A hidden rule labels the rows of this table. It goes by one to three of the table's principal directions, not those with the most spread.
array([-33.,  14., -17.,   8.,  37.,  63.,  17.,  65.,   4.,  -8.,  -8., -35.,  23., -29., -39., -26.,  16.,  45.,  13.,  42.,   3.,  -5.,   7.,  69., -11.,  15.,  -6.,  21., -68.,   7.,  -2., -26.]) 2
array([-25.,   2.,  20.,   3.,  -7.,  23.,  14.,  20.,  16.,  -5.,   5., -50.,  -7., -10.,   1.,  13.,  26.,   3., -11.,  -4.,  -7., -22.,  53.,  18.,  -4.,  35., -14.,  27., -29.,  16.,  17., -37.]) 2
array([  5.,  26.,   0.,  12.,  27.,  -7., -16.,  20.,   8., -15.,  11., -10.,  10.,  13.,   0.,   2., -15.,  -5.,  17.,  -1.,  -2.,  14.,  -8., -16.,  60.,  11., -11.,  -2.,  -4.,   8.,  22.,  -9.]) 1
array([ -2.,  20., -36.,   2.,  34.,   3., -42.,  40.,  25., -41.,  14., -39., -16.,   2., -33., -16.,  -9.,  29., -22.,  15.,  10.,  -9.,  17.,  -8.,  31., -43., -21.,  34., -23.,  23.,  47.,   3.]) 0
array([ 27.,  18.,  -4., -13.,   8., -13., -69., -20.,  12., -16.,  36.,  -5.,  -3.,  28.,  13.,  22., -16.,   1., -16., -33., -16.,  35., -10., -47.,  -2., -75., -40., -24.,  -1.,  17.,  19.,  31.]) 2
array([ 14.,  -3.,   7., -19.,   5., -12., -21., -15.,  13.,   2.,  -3., -10., -28., -20., -20., -32.,   6., -12., -35., -28.,  -9.,  17., -26., -19., -35., -49., -18.,   9.,  23.,  41.,   2.,  38.]) 2
array([-25.,  -8.,  22.,   5., -13.,  13.,  53.,   5.,   2.,   8., -11., -18.,   0.,  -7.,   1.,  -4.,  31.,  -7.,   0.,  13.,   6., -26.,  22.,  23.,  -9.,  48.,  21.,  28.,  -3.,  -5.,   5., -43.]) 0
array([-48.,   7.,  37., -13.,  -7.,  43.,  41.,  28.,  32.,  -6., -11., -69.,  -8., -34., -18., -16.,  56., -12., -17., -14.,  -2., -19.,  40.,  32., -18.,  52., -10.,  54., -30.,  36.,  22., -29.]) 2
array([ 18., -31.,  -7.,  -8., -31., -29.,  21., -49., -27.,  15., -13.,  54.,  -6.,   9.,   6.,  -7.,  -6., -19.,  -6.,   6.,   9., -13., -30., -14., -23.,  -7.,  36.,  -8.,  46., -29., -35.,  33.]) 1
array([ 16.,   6.,  -6.,  -4.,  75.,  32., -28.,  72.,  17.,   5., -13., -63., -30., -27., -48., -41.,  16.,  46.,  -7., -27.,  -9.,  -3.,  29.,  28., -66., -75., -53.,  10., -41.,  62.,  27.,  29.]) 1
array([ 41.,  -4.,   1., -15.,  -1., -43., -61., -44.,   9., -19.,  26.,   5., -28.,  23.,  19.,  10., -23., -19., -33., -39., -12.,  11.,  -9., -74.,   2., -80., -24., -11.,  34.,  16.,  14.,  54.]) 1
array([-21., -10.,  -4.,  26.,  -6.,   4.,  39.,  -9.,   8.,  18.,   6.,   9.,  11., -11., -11.,  -5.,  27.,  14., -17.,  56.,   6.,  -6., -32.,  22., -11.,   4.,  12.,   0.,  12.,  -9., -15., -55.]) 1
array([ -8.,  -1.,  12., -24., -45., -31.,   7.,  -4.,  21.,  25., -24.,  -2., -29., -31.,   3., -13.,  13., -38.,  -1., -40.,  22.,  -6.,  17.,  -9., -13.,  18.,   3.,  15.,  60.,  22.,   2.,  14.]) 1
array([ 36.,  17.,  -8.,   0.,  52.,   1., -84.,  -7.,  10., -53.,  35.,   3.,  16.,  60.,  33.,  49., -39.,   6.,  19., -31., -17.,  24.,  -5., -70.,  69., -69., -44., -47., -36., -13.,  31.,  77.]) 2
array([ 11., -17.,  22.,  28.,  -6.,  -5.,  28.,  -6., -13.,  49.,   5.,   7.,  -8.,  21.,  28.,  12.,   1.,   6.,   7.,  21., -20., -27.,  11.,  24., -21.,  14.,   9., -31.,  11., -18., -22., -56.]) 1
array([ 31., -13., -25.,   8.,  11., -17., -26., -15., -20.,  11.,   2.,  48.,   8.,  15.,  10.,   6., -32.,  14.,  15.,  11.,   0.,   8., -32., -14.,  -6., -46.,   5., -45.,  14., -26., -27.,  38.]) 2
array([  2.,   3.,  -6.,  10., -17., -27.,  15.,  -5., -10.,  22.,  -7.,  40.,  19.,  -3.,   1.,  -6., -15., -20.,  21.,  -2.,   9.,  13., -31., -15.,   5.,  38.,  38., -15.,  34., -11., -19.,   7.]) 1
array([-25., -10.,  -4., -22.,  24.,  59.,  37.,  41.,  -4.,  -5., -33., -34.,  -1., -42., -56., -45.,  43.,  27.,  -8.,   2.,   9., -10.,   9.,  61., -73.,  -2.,  -2.,  40., -49.,  24.,  -5.,  25.]) 2
array([ 17., -16., -14.,   3.,  14.,  -1.,   3.,   7., -18.,  20., -13.,  24.,   3.,  -8.,  -3.,  -4.,  -6.,  19.,  20.,   7.,   9.,  -2.,  -6.,  14., -36., -32.,   0., -24.,   6., -13., -24.,  19.]) 1
array([  5.,   7.,  21., -17.,  -7.,   6., -23., -10.,   9., -20.,  14., -22.,  -6.,  32.,  20.,  25.,   2., -21.,  -1., -42., -15.,  -7.,  30., -29.,  17.,   3., -15.,   1., -15.,   3.,  20.,  35.]) 3
array([ 22.,  -8., -67.,  10.,   3., -47., -36.,  33.,  -1.,  43., -34.,  65.,  -5., -40., -16., -17., -42.,  32.,  30.,   4.,  43.,  22., -27.,   1., -40., -52.,  16., -49.,  54.,  -6., -22.,  37.]) 2
array([ 10.,  -4.,  -7.,   3., -34., -54., -10., -24.,   7.,  19., -12.,  44., -16., -14.,  17., -21., -39., -39.,  -3.,  -6.,   5.,   3., -37., -35.,  35.,  26.,  39., -13.,  68.,  -4., -19.,  21.]) 2
array([ 33., -15., -40.,  19.,  11., -34., -39., -21., -17.,   4.,   4.,  56.,   6.,   6.,  18.,  34., -37.,  27.,  16.,  24.,  14.,  17., -20., -21.,  16., -61., -19., -56.,  24., -30., -21.,  13.]) 1
array([ 15., -13.,  22.,  10.,  -2.,   3., -10., -30.,  -6.,   7.,  24.,  -5., -10.,  34.,  34.,  21.,  -8.,   3., -22.,   0., -35.,  -9.,   8., -12., -16., -19.,  -3., -21., -15., -10.,  -3., -19.]) 2
array([  3., -13.,   3.,  11., -18.,  -7.,   2., -42., -13.,  -4.,  13.,  32.,  21.,  30.,  33.,  55.,   0.,  -1.,   8.,   7.,  -2.,   9.,  -2., -20.,  13.,   4.,  -1., -33.,   0., -36.,  -9., -11.]) 2
array([-11.,   1.,   8.,  -2.,  38.,  44., -13.,  20.,  14., -33.,   5., -43.,   0.,  -1., -15.,  -2.,  13.,  19., -19.,  -8., -20.,  -3.,  15.,   4.,  -7., -12., -21.,  15., -63.,  21.,  20.,  24.]) 2
array([ 17.,  -9.,  -7.,  26., -18., -19., -25., -36.,  -6.,  20.,  33.,  41.,  18.,  52.,  50.,  68., -17.,  11.,  14.,  17., -10.,   3.,  -3., -23.,  13., -25.,  -9., -68.,  10., -45., -15., -20.]) 2
array([ 21., -34.,  16.,  19., -63., -52.,  37., -64., -43.,  62., -10.,  87.,   5.,  13.,  52.,  14., -36., -40.,  18.,  12., -12.,  -8., -34.,  -9.,  -6.,  62.,  65., -52.,  69., -52., -70., -16.]) 1
array([ -9.,  36.,  -3.,  -8.,   0., -20., -31.,  34.,  35., -25.,   9., -39., -15.,  -3.,  -4., -10., -13., -21.,   2., -24.,  12.,  -3.,  29., -29.,  63.,  18.,  -8.,  36.,  13.,  28.,  49.,  -2.]) 1
array([ 10., -23., -15.,   2.,  28.,  16.,  27.,  18., -24.,  22., -25.,   5., -10., -29., -41., -42.,  13.,  33.,  -9.,  21.,   3.,  -8., -15.,  44., -75., -33.,   5.,   7.,  -8.,  11., -24.,   5.]) 0
array([  5., -13.,   6.,   6.,  13.,  17.,   2.,   2.,  -4.,  -2.,   3., -12.,  -3.,  29.,   9.,  31.,  15.,  16.,   4.,  -7.,  -7., -21.,  35.,   5., -14.,  -9., -17., -13., -28., -11.,  10.,   5.]) 1
array([-20.,   1.,  29.,  -1., -29.,   6.,  21., -27.,  15.,  18.,   8.,   2.,  12.,  -3.,  17.,  16.,  29., -21.,  -6.,  -5.,  -8.,  14., -17.,   0.,  -9.,  21.,  -4., -12.,  13.,   2., -12., -22.]) 2
array([  7.,  10.,  -3.,  14.,  29.,  18., -30.,  19.,  13.,   1.,  28., -22.,   4.,  32.,   6.,  17.,   1.,  31.,  -5.,   4., -18.,   2.,   9.,  -2., -16., -47., -23., -22., -34.,   3.,  20., -12.]) 2
array([-36., -27.,  53., -30., -54.,  45.,  60., -53.,  -4.,  -9.,  -3., -24.,  -6.,  15.,  22.,  17.,  55., -28., -34., -12., -18., -32.,  30.,  23., -40.,  51.,  17.,  36., -28., -17.,  -8., -13.]) 2
array([  7.,  -2.,   7.,   3., -19., -34.,  31.,  20., -10.,  55., -35.,  25., -12., -27.,  -3., -36., -12., -26.,  29., -20.,  12.,  -5.,  -7.,  14., -22.,  50.,  40.,  -6.,  56.,   8., -21.,  -3.]) 0
array([-28.,  13.,  -2.,   0.,  13.,  32.,   0.,  29.,  27., -18.,   9., -40.,   1., -11., -21., -21.,  16.,  14., -21.,  17.,  -5.,  -7.,   3.,  16.,   0.,   2.,   1.,  31., -36.,  18.,  20., -14.]) 3
array([ 35.,  -5., -18.,  59.,  23., -40., -41., -13., -14.,  17.,  26.,  58.,  26.,  45.,  52.,  59., -64.,  12.,  36.,  19., -20.,  12., -18., -47.,  60.,   3.,   7., -90.,   8., -42., -18.,  -6.]) 1
array([ 52.,   4., -26.,   1.,  53.,  -7., -96., -11., -11., -46.,  33.,   8.,  -2.,  45.,  16.,  33., -54.,  27.,  -5., -22., -26.,  24.,  -3., -57.,  28., -94., -44., -43., -38.,  -2.,  17.,  71.]) 1
array([-21.,  22., -41.,  -4.,  28.,  34., -13.,  54.,  11., -21., -12.,  -4.,  26., -14., -42., -11.,   5.,  30.,  28.,  16.,  26.,  11.,  -9.,  30.,  17.,  -2., -10.,   3., -36.,   1.,   8.,  34.]) 3
array([ 19.,   7., -29.,  11.,   5.,  -5., -32.,   7., -23.,   4.,  11.,  33.,  17.,  17.,  16.,  14., -47.,  20.,  29.,  25.,  -3.,   8., -10.,  11.,  30., -10.,   2., -37., -10., -33., -24.,  -1.]) 2
array([-11.,  -1.,  12.,  -2., -32., -14.,  12., -18.,   4.,   6., -11.,  16.,   4.,   0.,  18.,  28.,   6., -28.,  13., -21.,   8.,   5.,   9., -12.,  27.,  50.,   4., -11.,  22.,  -8.,  -1.,   3.]) 1
array([-26.,   6.,  18.,  -6., -25.,   6.,  20.,   7.,  24.,   8.,  -1., -24.,  -8., -13.,   0., -16.,  19., -20., -12.,  -2.,   1., -16.,   9.,   8.,  -1.,  34.,  16.,  26.,   9.,  11.,   6., -20.]) 3
array([ 18.,  -1., -31.,  15., -12., -56., -49., -10.,  18.,  13.,   0.,  40., -15.,  -8.,  21.,  17., -41.,   3.,  -1.,  -2.,  16.,  20., -15., -41.,  25., -35.,  -3., -40.,  52.,  -3.,   4.,   6.]) 2
array([-33.,   0.,  23.,  -6., -35.,   2.,  30.,  -9.,  26.,  11., -13., -13.,  -8., -17.,   4.,   4.,  33., -25., -12., -13.,   7.,  -1.,   8.,   7.,   1.,  49.,   5.,  16.,  18.,  13.,  11., -25.]) 2
array([-41.,  -1.,   3.,   7., -18.,  25.,  30.,  26.,  13.,  -3., -12., -24.,   3., -22.,   0.,  -1.,  12.,   4.,  -1.,  19.,   6., -24.,  35.,  33.,   9.,  66.,  23.,  28., -27.,  -6.,   6., -40.]) 2
array([  2., -12.,  -5.,   3., -39., -38.,  21., -12., -14.,  29., -21.,  37.,  -9.,  -9.,  15.,  -2., -17., -19.,  12.,  -2.,  16.,  -9.,   4.,  -1.,  -2.,  42.,  40.,  -5.,  47., -19., -15., -15.]) 0
array([ 14.,  16., -35.,  -9.,  23.,   4., -28.,   5., -27., -34.,   3.,  23.,  27.,   0., -12.,   2., -31.,  20.,  23.,  15.,  14.,  34., -20.,   1.,  31., -26., -10.,  -4., -21., -16.,  -3.,  17.]) 0
array([-13., -21.,  30.,  -1.,  -4.,  30.,  49., -26., -15.,   1.,   3., -25.,  -6., -18.,  -9., -24.,  32.,   5., -41.,  30., -22., -14.,  -6.,  34., -47.,   5.,   7.,  35., -23.,   7., -20., -49.]) 0
array([-11.,   9.,  33.,  -8.,  22.,  34.,   6.,  33.,  26.,  10.,  -1., -63., -23.,  -9., -15., -22.,  34.,   2., -17., -26., -22., -12.,  27.,  24., -35.,  -4., -29.,  20., -28.,  45.,  22.,  -7.]) 2
array([ 27.,  -3.,  20.,  16.,  25.,   0.,  -9.,   2.,  -7.,  19.,  17., -12., -11.,  35.,  15.,   1., -10.,   4.,  -2., -11., -34., -13.,   5.,  -8., -17., -18.,  -4., -22., -10.,   5.,   2.,  -3.]) 1
array([-25.,   7.,   7.,   0., -19.,   0.,   2.,   5.,  27., -24.,   7., -31., -13.,   6.,   7.,   8.,   7., -18., -15.,   2.,   3., -29.,  32., -11.,  52.,  43.,   6.,  34.,  -3.,   2.,  28., -16.]) 2
array([ -7., -14.,  21.,   4.,   2.,  30.,  37.,   2., -18.,  10.,  -8., -18.,  -1.,  -3.,  -6.,   3.,  24.,   5.,   1.,  11., -15., -23.,  23.,  41., -18.,  33., -10.,   7., -26.,  -1., -20., -21.]) 1
array([ 34.,  17.,  -1.,   6.,  21., -36., -53.,   3.,  14.,   6.,   8.,   8., -18.,  19.,   7.,  -2., -34., -17.,   3., -41., -16.,  21., -19., -48.,  32., -25., -18., -33.,  28.,  26.,  16.,  43.]) 2
array([-12., -14.,  38.,   6.,  21.,  37.,  26.,  20.,  14.,  21., -14., -36., -10.,   2.,   6.,   2.,  32.,   6.,  -4., -29., -25., -16.,  29.,  19., -52.,  21.,  -5.,  -7., -37.,  19.,  10.,  -1.]) 2
array([-12.,   5.,   3.,   5.,  71.,  72.,   4.,  36.,  -4., -43.,   6., -48.,  21.,   4., -28.,  -6.,  20.,  43.,  -3.,  18., -20.,   1.,   8.,  31.,  -7., -18., -28.,  18., -96.,  11.,  18.,   5.]) 0
array([ 15.,  35., -18.,   2.,  40., -13., -63.,  51.,  25., -38.,  19., -44., -12.,  21.,  -6.,   6., -28.,   6.,  12., -28.,   4.,  -6.,  44., -38.,  62., -23., -30.,  15., -17.,  25.,  57.,  24.]) 0
array([ 22.,   2., -30.,   0.,  19., -19., -28.,   1.,  -6.,  -7.,  -1.,  24.,  -1.,  -2., -14., -10., -21.,  13.,   5.,   8.,  12.,  15., -28., -14.,   9., -49.,  -9., -14.,  17.,   0.,  -3.,  30.]) 1
array([ -1., -10.,  52.,   2., -34., -10.,  38., -28.,  -5.,  11.,   8., -21., -18.,  28.,  38.,  14.,  12., -47.,  -2., -11., -20., -47.,  38.,  -8.,  33.,  65.,  13.,  18.,  20., -12.,  -4., -32.]) 1
array([ -5.,  32., -26.,  14.,  13., -16., -60.,  23.,  34., -42.,  28., -16.,   7.,  27.,  11.,  37., -28.,   4.,   6.,  -5.,   7.,   7.,  22., -47.,  88.,  -2., -18.,  -4., -14.,   1.,  50.,   4.]) 2
array([ 37.,   1., -32.,  -5.,  32., -11., -57.,   1., -11., -18.,   2.,  24.,  -3.,  18.,  -8.,   4., -36.,  17.,   7., -17.,  -2.,  18., -18., -27.,   7., -62., -20., -31.,  -6.,  -1.,   1.,  73.]) 2
array([-31.,  30.,  14., -22.,  -3.,   2.,   2.,  42.,  39., -18., -25., -46., -10., -31., -22., -10.,  25., -30.,   9., -60.,  22.,  12.,  38., -12.,  25.,  54., -12.,  42.,   3.,  48.,  52.,  18.]) 1
array([-10.,  -7.,  19.,  10., -32.,  -2.,  26., -22.,  -6.,  23.,   3.,  17.,   9.,  15.,  33.,  27.,   5., -12.,  13.,  13.,  -5.,  -9.,   5.,  13.,  12.,  41.,  12., -20.,  12., -28., -17., -41.]) 1
array([-11., -14.,  -5.,  15., -20.,   6.,  25., -12.,  -8.,  14.,   5.,  17.,   4.,   5.,   6.,  -4.,  -3.,   4.,  -7.,  48.,  -7., -28., -13.,  26.,   9.,  24.,  27.,  -3.,   2., -29., -31., -28.]) 2
array([ 26.,  -4.,   1.,  12.,  18., -11., -27., -10.,   3.,  22.,  15.,   9.,  -6.,  22.,  13.,  17.,  -4.,  17.,  -6., -12., -15.,  16., -12., -18., -36., -59., -21., -42.,   5.,   6.,   4.,   1.]) 2
array([-30.,   6.,   6., -26., -19.,  13.,  21.,  17.,  12., -20., -26., -30., -10., -34., -22., -17.,  22., -19.,  -3., -21.,  19., -10.,  31.,  16.,   7.,  47.,   2.,  51.,  -4.,  20.,  16.,  10.]) 1
array([-31.,  12.,  31., -33., -13.,  17.,  22.,  -2.,  33., -36.,  -5., -58., -19., -10., -21., -13.,  52., -32., -31., -34.,  10., -11.,  28., -11.,  10.,  23., -15.,  68.,  -3.,  37.,  48.,   5.]) 1
array([  2.,  -1.,  30.,  -3.,  23.,  11.,  -1., -10.,  10., -44.,  14., -50., -23.,  13.,  -8., -15.,   7., -23., -38., -14., -30., -25.,  15., -28.,  39.,  13., -11.,  45., -24.,  28.,  24.,  20.]) 1
array([-45.,  -5.,   6.,   2., -34.,  15.,  61.,  -8.,   6.,   1., -11.,  -3.,   8., -30., -17., -26.,  31., -11., -21.,  45.,  12., -15., -18.,  35.,   2.,  60.,  39.,  44.,   6.,  -7., -12., -52.]) 1
Which label does each new row get?
array([-18.,   1.,  22.,  -5., -16.,   8.,   7., -25.,  16., -23.,  14., -12.,   5.,  12.,  15.,   8.,  11., -23., -21.,  -5., -11.,  -2.,  -5., -25.,  21.,  22.,  13.,  18.,  -9.,  -2.,  13.,   0.]): 2
array([ -4., -18.,   4., -12., -13.,   7.,  55., -15., -34.,  11., -23.,  17.,   5., -28., -32., -41.,  19.,  -8.,  -9.,  13.,   6.,  -4., -25.,  29., -50.,  25.,  34.,  32.,  10.,   0., -34.,   2.]): 0
array([-12., -18.,   3.,   4., -37., -11.,  45., -42., -31.,   0., -12.,  45.,  25., -13.,  15.,  14.,  -2., -19.,  11.,  27.,  12.,   5., -19.,   5.,  17.,  56.,  36.,   2.,  19., -37., -36., -24.]): 0
array([ -2., -34.,  -8., -20., -37.,  -2.,  35., -37., -31.,   4., -23.,  35.,  -2., -24.,  -5.,  -9.,   9.,  -6.,  -6.,  17.,  18., -14.,  -7.,  22., -36.,   4.,  23.,  14.,  20., -27., -43.,  17.]): 1
array([  8.,   3., -18.,   0., -13., -24.,  -6.,   4.,   2.,  26.,  -5.,  18., -11.,  -8.,  -4., -12.,  -7.,   7.,   3.,  11.,  16.,   5., -12.,  10., -14., -26.,   2., -10.,  36.,  -1.,  -5., -17.]): 1
array([ 17.,  -2.,  11.,  -3.,   0., -28.,  25.,  14., -10.,  43., -20.,   2., -20., -18., -17., -44.,   5., -12.,   2., -23.,   5.,  -2.,  -5.,   5., -57.,   0.,  23.,  13.,  43.,  26.,  -2.,  -9.]): 0
array([  5.,   9.,  -2., -24.,  -4.,  -4., -17.,  -6.,   7., -11.,  -4.,  -8., -17., -12., -17., -25.,   1., -11., -17., -17.,   3.,  14., -16.,  -5.,  -1., -25., -14.,  18.,  14.,  23.,   7.,  25.]): 1
array([ 32.,   3.,   6.,  -1.,  -5., -41., -13.,  -6., -11.,  27.,  -5.,  32.,   1.,  28.,  22.,  16., -18., -24.,  34., -49.,   5.,  11.,   1., -41.,  -9.,  -1.,  12., -36.,  41.,  -7.,   4.,  35.]): 0
array([ -9., -16.,  56., -33., -40.,  -6.,  24., -49.,  16.,  -6.,  -7., -30., -36., -13.,  16., -16.,  30., -57., -45., -47., -17., -14.,  11., -27., -17.,  22.,   4.,  41.,  26.,  28.,   6.,  16.]): 2
array([ 19.,  25.,   7., -11.,  -7., -47., -24., -10.,   4., -14.,   4.,  11.,   2.,  17.,  15.,  14., -19., -42.,  23., -49.,  13.,  23.,   1., -60.,  55.,  15.,  -2.,   1.,  43.,   9.,  28.,  26.]): 0
array([ 51., -29.,  41.,   4., -32., -49.,   9., -85., -35.,  47.,  11.,  66.,  -4.,  58.,  64.,  30., -19., -42.,   6., -33., -30.,   7., -36., -51., -29., -12.,  28., -63.,  60., -35., -34.,  16.]): 0
array([  9., -10.,  10.,  -3.,  -5., -10.,   9., -17.,  -9.,   0.,  -2.,  10.,  -1.,  13.,  11.,   4.,   0., -14.,   3., -12.,   0.,  -9.,   0., -18.,  -4.,   2.,  13.,   0.,  11., -10.,  -2.,  18.]): 0
array([ -7.,  -9.,  31.,  -4.,  -5.,  14.,  39.,  -8.,  -9.,   7.,  -4., -23.,  -6.,   4.,  -8.,  -5.,  32., -12., -13., -14., -13., -16.,  18.,  12., -33.,  30.,   6.,  24., -10.,  12.,   2., -15.]): 0
array([ 36.,  16.,   1.,   1., -15., -56., -26., -32., -11.,  17.,  24.,  32.,   0.,  24.,  22.,   6., -27., -22.,   4., -15.,   0.,  32., -30., -45.,  11., -33.,   2., -21.,  57.,  -1.,   3., -17.]): 0
array([  7., -21.,   6.,  -2., -23.,   2.,   7., -42., -19.,   0.,   6.,  24.,   3.,  33.,  31.,  39.,   1.,   0.,   1.,   6.,  -6., -12.,   9.,  -2.,  -3.,  -2.,   2., -23.,  -4., -38., -15.,  -1.]): 1
array([ 10.,   0.,  32., -11., -29., -29.,  31., -20., -18.,  21., -15.,  11.,  -9.,   4.,  12., -10.,   0., -48.,  13., -37.,  -3.,  -3.,   5., -13.,   4.,  59.,  26.,  12.,  41.,   4.,  -7.,   0.]): 0
array([ -9.,   1., -21., -23.,  14.,  29.,   4.,  18.,  -2., -10., -17.,  -7.,   1., -30., -44., -32.,  22.,  24.,  -8.,   6.,  18.,  14., -16.,  33., -44., -39., -13.,  22., -17.,  16.,  -3.,  26.]): 1
array([ 11.,   4.,  11.,   4.,  41.,  30.,  -8.,  15.,  -4.,   2.,   9., -14.,  13.,   9.,   6.,   4.,   5.,  26.,  12.,   0., -14.,  14.,  -3.,  12., -25., -44., -26., -21., -37.,   2.,   2.,  -4.]): 1
array([-36.,   9.,  32.,   4.,  -5.,  24.,  14.,   6.,  45.,  -6.,   6., -39.,   3.,  10.,  14.,  29.,  43., -11.,  -9., -19.,  -4.,  -4.,  23., -10.,  11.,  30., -13.,   5., -19.,  14.,  38., -20.]): 2
array([-37.,  18., -15.,  30.,  -7.,   4.,   6.,  26.,  32.,  12.,   6.,   0.,  21., -11.,   7.,  26.,  10.,  23.,  10.,  35.,  17.,  15.,  -1.,  17.,  25.,  26.,   0., -16.,  -3.,  -7.,  20., -73.]): 2
array([  9.,  -3., -46.,  27., -17., -30.,  -6.,  -7., -30.,  13.,  -5.,  87.,  41.,  15.,  19.,  26., -53.,   3.,  53.,  43.,  21.,   8., -39.,  -4.,  58.,  37.,  43., -55.,  26., -65., -44.,  13.]): 2
array([  5.,  16.,  21., -17.,   8.,  -4., -12.,   8.,  18., -15.,   4., -33., -18.,  19.,   1.,  -4.,  10., -22.,  -4., -43.,  -3.,  -4.,  21., -27.,  16.,  -3., -12.,  21.,   3.,  23.,  40.,  21.]): 0
array([ 16., -12., -11.,  34.,  16.,  -2., -23., -30., -11.,  -2.,  31.,  38.,  28.,  29.,  32.,  41., -28.,  19.,   6.,  42., -20.,   9., -34., -20.,  30., -28.,  -6., -58., -13., -38., -30.,  -5.]): 2
array([  5.,  -9., -10.,  -2., -15., -15.,  21., -26., -36., -15.,  -4.,  26.,  12., -21.,  -8., -17., -18., -10.,  -4.,  28.,   7.,   5., -20.,   2.,  16.,  24.,  26.,  25.,  13., -15., -30., -13.]): 0
array([  9.,  -2.,  15.,   1.,   4.,  -7.,   2.,   0.,   1.,   7.,   4., -13.,  -9.,   2.,   9.,   1.,   4.,  -7.,   2.,  -8.,  -4., -11.,  15.,  -7.,  -2.,  -9., -10.,   2.,  10.,   6.,   2.,  -6.]): 1
array([ 33.,  15.,  10., -19.,  -2., -50., -20., -25.,   2.,  14.,   3.,  22.,  -8.,  -3.,   0., -27., -12., -36.,  -2., -44.,   6.,  42., -48., -52., -12., -44.,   0.,  -5.,  66.,  28.,   6.,  31.]): 0
array([-24., -19.,   0.,  -9., -23.,   8.,  87.,  12., -29.,  38., -58.,  28.,   8., -55., -42., -50.,  31., -11.,  19.,  13.,  29.,  -7., -21.,  61., -55.,  71.,  49.,  29.,  27.,  -2., -41.,  -6.]): 0
array([ 15.,   6.,   6.,  10.,  -5., -21.,  -6., -20.,  -7.,  21.,   7.,  32.,  10.,   8.,  20.,   2., -22., -15.,  13.,   4., -10.,  21., -39., -13.,  22.,   3.,   6., -34.,  29.,  -9., -21.,  -6.]): 1
array([ 46.,   4., -36.,  47.,  70.,  -8., -67.,  32.,  -5.,  21.,  20.,  33.,  13.,  37.,  21.,  25., -58.,  59.,  33.,  22., -20.,  21., -23., -10.,  10., -78., -25., -92., -24., -18.,  -3.,   8.]): 2
array([-19.,  17., -23., -11.,   3.,  19.,  14.,  53.,  -5.,   0., -21., -20.,   0., -26., -44., -31.,   8.,  17.,  14.,   5.,  21.,  -6.,  22.,  48., -12.,  29.,   7.,  36., -17.,  14.,   9., -10.]): 0
array([-13.,  -1.,   9., -13.,   6.,  22.,  31.,  -8., -17., -39., -11., -11.,  12.,  -7., -24.,  -6.,  19., -15.,   1.,   3.,   5.,  -6.,   2.,   8.,  33.,  41.,  -1.,  39., -22.,   0.,  -1.,  19.]): 1
array([-26.,   9.,   1.,   8.,  -5.,  19.,  43.,  12., -17.,  -9., -11.,   5.,  27., -12., -14., -12.,   2.,  -6.,  17.,  29.,   4.,  -1.,  -9.,  31.,  34.,  78.,  31.,  24., -19., -14., -12., -32.]): 0
array([  8., -17., -26.,  23.,   7.,   5.,  27., -24., -43.,   2.,   5.,  54.,  31.,   4.,  -4., -14., -23.,  25.,   3.,  76.,  -2.,   2., -59.,  26.,   5.,  -3.,  38., -14.,  -6., -47., -48., -29.]): 0
array([-15.,   0.,   6.,  -3., -20., -15.,  28.,   3.,   7.,  10., -19.,   1.,  -7., -20.,  -6., -16.,  10., -19.,   1.,  -7.,  17.,  -4.,   2.,   1.,  -1.,  38.,  24.,  22.,  28.,   7.,   7., -16.]): 0
